Each path below is one point turned by a fixed rotation once a step. After each direction that follows a path, write how fast that rotation turns it, in degrees each step (0 if it stays still).
Each turn is a multiple of 5 degrees from 10 to 175, or 0.
Each row of a path follows its step; steps can be skipped.
Path 1:
step 0: [-45.4  63.8  -2.2   2.3  14.0  -3.8 -13.0 -44.9  25.1  17.4 -20.5   5.0
  -7.1 -26.9 -17.8 -44.4 -26.7 -16.1   2.6 -11.6  21.0 -16.3 -12.9   5.3
 -16.8  -5.2  16.0 -24.5  32.0 -11.7   3.0  18.6 -28.0 -29.0]
step 2: [ 10.9 -11.9 -40.8 -33.7   6.0  32.1   1.7 -34.3  28.9  11.3  13.7  55.3
 -13.4   3.7 -14.4  -6.3  38.3 -14.2  13.5   8.5  -6.4 -32.1 -14.8  -0.7
   9.8   5.1  -3.2  -0.3  21.4  42.5  22.8  51.9 -21.3  14.4]
step 3: [-42.4 -15.6 -32.7   1.8  38.7  -9.0   3.6  10.9   5.1   5.6  15.1  20.0
  21.5  25.3 -38.3 -15.7  -5.3  16.6  19.9  11.3  28.0  -7.0   7.0 -46.2
 -45.4 -10.2 -29.6   7.1  -8.6   3.8 -34.2  45.8 -29.1  -2.8]
step 4: [-22.9  -3.4  -5.4 -13.0  12.3  14.0   6.7  49.4 -33.4   3.9  14.5  40.5
  -3.0   6.2 -25.8   1.9 -25.0   9.5  53.9   3.5 -24.5   8.2  49.3  21.4
 -10.2   3.4  13.9  18.6  39.0  21.3  18.3  25.3  16.9 -36.7]
step 5: [ 13.0  -6.4  -1.9  -0.7  18.7 -20.2  29.0  -5.1  -6.9  -6.6  46.7  16.3
 -15.5   0.5   7.5 -56.6 -23.2  14.9  -4.7 -48.5 -13.7  -3.0  17.0 -28.5
  40.8   8.0  10.4 -10.1  -7.8  15.7  -8.2  59.3  29.6 -20.4]
step 6: [-11.9 -30.8 -30.4 -13.7  19.9  36.7  18.2   1.3 -26.6 -37.0   7.1 -36.8
 -17.9  24.6  11.5  -9.5 -17.1  15.1  39.3   0.3 -21.7  24.1  -0.5 -30.9
  11.4  -4.6 -42.5  13.5 -36.3 -11.0  40.2  17.5  29.9  11.9]
step 7: [-57.2 -30.1 -13.3  -5.1 -22.8 -13.5  28.1 -15.2 -22.8  25.6 -21.1 -11.5
 -44.9   3.5 -35.3  19.4 -32.8   7.4  19.7 -32.0  -7.1 -14.5 -18.1  22.1
  33.8 -22.2   3.7   0.4 -18.6  35.5   5.5   5.7  22.5  16.1]
step 8: [-31.2   9.3  44.8 -13.3  21.0 -25.4  -6.6 -28.5 -29.4  -7.9 -38.4 -41.2
  17.4 -42.8 -10.0 -47.2 -17.9  27.7  32.3 -17.1  27.4  10.5   3.9 -16.9
  -4.4   0.8  24.8  12.3 -33.8  12.8  -0.2   3.4  19.9  -2.5]
step 9: [-12.9   3.9  -0.6  -1.8  11.3  13.6  -9.7 -47.5 -23.3   9.2 -27.8  -3.2
 -33.1 -12.1  12.4 -21.5   3.9  19.9  -3.4  -3.1   4.8  17.7   4.8  46.0
  18.7  -8.8  19.7  -7.5   9.1 -51.4  79.9   6.4  -2.1 -19.9]
step 10: [  4.0  -0.6  19.3 -13.1  19.7  -4.3  -6.7 -42.3  25.9  -1.1   2.6  16.6
 -61.2   4.8  12.3 -11.2  17.2  18.3 -26.2  -6.8  51.8 -16.1 -37.1 -15.8
  -2.5 -40.6   7.5  33.4 -21.5  29.5  29.8  -0.5 -16.2  17.3]
step 11: [-18.0  -8.1 -12.3 -57.5   5.4  11.5 -60.9 -12.5 -25.4 -16.4 -34.1  -9.4
   2.7   4.7 -29.4   3.7  31.7  -1.0   9.5  45.5  25.1 -33.5  -1.7  -3.9
  -8.1 -12.0  -1.7   8.7 -11.6   7.5  11.2  26.2 -43.8  -1.9]
Speeds:
[  0.1   5.7   9.2  -5.5  11.7   3.3  11.6   2.9  -7.1  -1.1  10.5   9.3
  -0.8 -13.9  -3.1 -10.9 -11.7   1.4  -7.3   9.5   0.8   8.4   4.0   0.6
  -0.1  -3.2  14.4 -13.8   6.2  -9.1   1.4 -13.2   1.3 -10.6]
85
[13.7 -6.1 14.8 -0.5 -5.9 -0.5 -4.8 -6.0 -1.4 -4.4  4.6  5.3 -5.6 -5.9
 -5.1 11.3  1.6 -3.7  2.3 -0.5  2.0 -0.6  8.4 -1.3  6.4 -3.0 18.0 -3.2
 -1.9 28.7 -4.8  2.8  3.4  3.8]
125
[  6.5  14.4  -4.4  10.5  17.7  -0.1  -7.4  -7.1   5.6 -17.3   0.5   9.4
   0.2  -0.4  11.4  11.9  -3.4   2.2  -5.5  -4.7  -3.7  -8.2  -0.2   2.6
  11.7  -3.1  -0.3   5.9  -3.8  -4.5   4.8   3.4  13.4 -11.2]
85
[ -5.9  15.1  -2.8   1.4   4.8 -14.5  -3.7   5.1 -13.8   5.8  -5.9   1.0
  -7.6   4.7  -6.0   6.0   1.3  -9.1   9.5   9.1   0.2  -8.2  -1.2 -14.3
   3.7 -17.0 -10.8  -7.7   4.6   7.8  -2.0 -11.8   1.0  -1.0]
95
[  7.4  -8.3   6.7  10.8  -3.0  18.4 -12.1   0.7 -11.4   1.9  -4.0  -1.9
  10.2   5.6 -12.9   0.5  -2.6   0.9   4.3  21.3  -1.4   1.4   9.4   2.7
  10.7  -0.2  -7.6   5.9  -1.5  -7.0   9.7  -1.7   4.3  -2.9]
145
[  0.4   5.7   6.2  -0.6  -1.3   6.1  -9.4 -11.0   3.4   0.2   3.2   7.8
 -11.0  -5.7   7.8   2.2  -8.9 -16.4   4.1   4.9  -1.6  -6.1   6.3   0.3
   0.4  12.8  -6.3   7.9   1.1  -8.0 -14.9  -7.4 -22.1   3.4]
25
[ -4.1  -3.3 -10.7  -7.4   8.6  14.4   6.3   2.5   1.0  -7.2  -4.7  -6.0
  -6.3  -4.9 -14.6  17.1  -6.7  12.5  -5.0   9.1   9.2  -4.8 -13.2   2.7
   1.8   1.2  -1.9   0.2   1.2   2.8 -19.0  -0.3  -0.7   3.6]
90
[  2.0  -4.8 -15.8  -9.1  10.2  -4.6   0.0   4.9  -2.3   4.4  -8.1  -5.1
  -6.2   1.6   9.2  13.1   2.2  -1.1   7.6   9.7 -16.1   4.2  14.0  12.0
   0.4  -0.2  16.4  -0.5   4.9  -5.4   6.8  -0.2  -3.8  10.7]
145
Path 2:
step 0: [-14.8  -8.0  30.9  11.2 -19.1 -18.9  -2.4 -19.9   5.0  22.7   0.6  -8.0
  26.7  -3.2  19.2  41.8 -11.7   9.4  -1.4  -5.5  -4.9   9.7 -20.6  14.4
 -25.1 -11.0   8.6   1.1  16.9 -36.1  35.4 -39.2  20.3  61.6]
step 2: [  0.9 -13.6  15.4  -4.4 -28.5  -7.0  42.8  -6.9 -17.0 -12.4  16.5  25.5
  -4.5   8.3   7.0  10.5 -32.8  38.8 -12.8  -2.4  -3.0  24.3 -19.9  -6.2
 -19.9  -0.1  31.1 -40.6  13.9  27.5 -22.4  52.4  13.0  15.5]
step 3: [-27.5  -1.3  26.6   0.4  10.7  -3.1  -1.0  32.6  -6.1  35.9   3.3  28.8
 -40.6  28.6  -1.3   6.9   1.6 -12.9  19.6 -51.3 -23.6  28.8   1.8  -8.6
  -0.5  48.6  -5.9  -9.4  29.2  -4.9  30.4   4.7  -0.9   2.8]
step 4: [ -4.4  19.7  18.7  -7.5 -23.4 -12.9  -3.2 -33.3  16.1  15.5   3.1  -8.3
 -21.4  13.7  15.9 -19.5 -10.0  10.4  18.3  -5.7  44.0  27.9  -5.7 -29.2
  30.2 -33.1 -42.3  31.4  23.1  28.1  21.1  24.5   4.7  26.6]
step 5: [  9.4 -24.2  31.5   9.7 -21.0  -7.5 -11.2   3.8 -19.6  -6.0 -26.2  49.2
  33.0  12.5 -19.0  15.6  -0.8  23.7  14.4 -27.8 -12.5  18.1 -28.1   5.9
  -2.7 -27.1  -6.3  50.9   2.7 -26.0 -30.9 -10.4  13.5  15.1]
step 6: [ 25.5  -7.5  34.5 -21.4  10.7 -24.5  -2.7  -9.8 -13.1  69.5   0.9 -13.0
 -14.3  13.9 -16.0  -4.6   9.9  -6.7 -24.8 -35.1   2.4 -19.0  11.8 -13.2
  -9.8 -37.0  10.3 -24.1 -17.0 -20.2 -14.0  15.5  31.1   9.5]
step 7: [-18.0 -11.4 -29.9 -38.4  10.6   8.3  24.1  -5.6 -29.7  28.4   3.9   3.6
  14.7  36.6  16.6  33.6 -55.2  19.9  12.7   7.5   4.5  33.3 -10.9  -6.4
 -35.3 -29.0  -4.3 -10.5  -7.5   5.3  29.5  -7.1   4.6   3.5]
step 8: [ 23.2   6.8  11.6   8.2 -10.0  57.0 -22.5 -13.7 -16.3  34.4 -10.9  16.3
  -7.7   0.8  36.0  21.0   6.8  20.9  16.1 -16.1   7.8   1.2 -33.1 -16.2
  -3.4  50.8 -17.0 -27.9  17.7 -17.5  -2.8   2.0  13.8  35.5]
step 9: [ 37.5  -9.1   7.0 -33.0 -35.4 -31.7  20.0  24.4   6.5  13.5  -6.3   7.9
 -20.1 -27.3   3.0  15.0   1.2  14.3 -20.0 -27.7  17.1  20.1  -0.8  -6.8
 -31.1   6.5 -46.9   5.8  15.7  51.9  -4.0  11.9 -16.6  12.9]
step 10: [ -4.1 -38.1  38.5  42.0 -12.3 -30.6  -1.5 -12.0  -1.9  -7.2  25.6  26.3
 -19.2  24.7   7.0  12.4 -42.9  -1.0   6.8 -34.0  -1.2  -7.8 -30.0 -44.1
 -14.1  -6.3   8.7   9.7  11.3 -10.1   5.4  -4.6 -29.6  -9.7]
step 11: [-23.1 -22.5  -5.6 -29.4  -8.2   2.8  -8.5 -14.2  -2.4  27.8  15.4  13.9
 -34.0  23.0  -8.6  25.3  11.1 -27.7 -17.1 -29.8  -4.2  24.3   7.3 -29.5
  60.4 -18.8 -15.9  -2.7   3.0   6.0 -27.5 -20.0  28.8  25.1]
Speeds:
[ 11.4   1.8   0.2  -3.6  22.1  -9.9  -5.6  -0.3   9.7   3.2   2.1  -4.8
 -10.6   5.2  -8.9   8.4  14.7  10.0  -8.1   5.6  -4.0   7.0  -5.7   2.3
  -2.8   6.0   6.7   4.1  14.9   4.2  -1.4  -9.2   6.5   4.4]
130
[ -9.7  -9.1   9.0 -11.1  -7.3   0.8  -9.3   0.8 -15.5   9.6  -4.7  -5.4
 -13.3 -12.7  -0.8   7.0  20.9  -1.1   3.9  -1.1   6.2  -5.9  12.9   7.5
   1.5  -1.7   4.5  -2.0   2.8   4.1   8.6  -1.3  -3.4  -3.8]
135
[ -6.8  -1.3  -1.6  -3.2   8.1  -7.0  -5.2   0.4  -7.8   0.3  13.1  -9.7
   2.7   4.6  -2.0   8.1  -6.2 -10.9  -9.8   8.3   4.0  -8.2  -6.1  -3.3
  -2.9   0.6 -12.8  12.3   9.0 -11.8  15.4  16.3  -8.0  -1.8]
115
[ -1.6  10.2 -12.2   1.8  -2.6   0.5   1.9   7.8 -15.0  10.8  -4.3  -0.8
   2.5   2.4  -0.8   2.6   4.9   8.9  -9.2  20.2  -5.0   1.1  -3.9  -1.8
 -10.8  -2.7   4.9 -17.1 -13.3  -9.8   4.2   1.0   4.7   9.6]
60
[  5.1 -21.8  15.1   3.7  -9.1  -7.8  -4.9   7.6  -0.1   2.4  -3.2  -5.2
   0.1  -4.3  -9.0 -13.2  -2.9  -0.1 -10.2  11.9  -5.8  -7.7 -14.8  -0.3
  -8.0  -4.6  -1.1   5.6  -5.9   5.9 -11.9  -1.8  -1.0  -3.3]
85
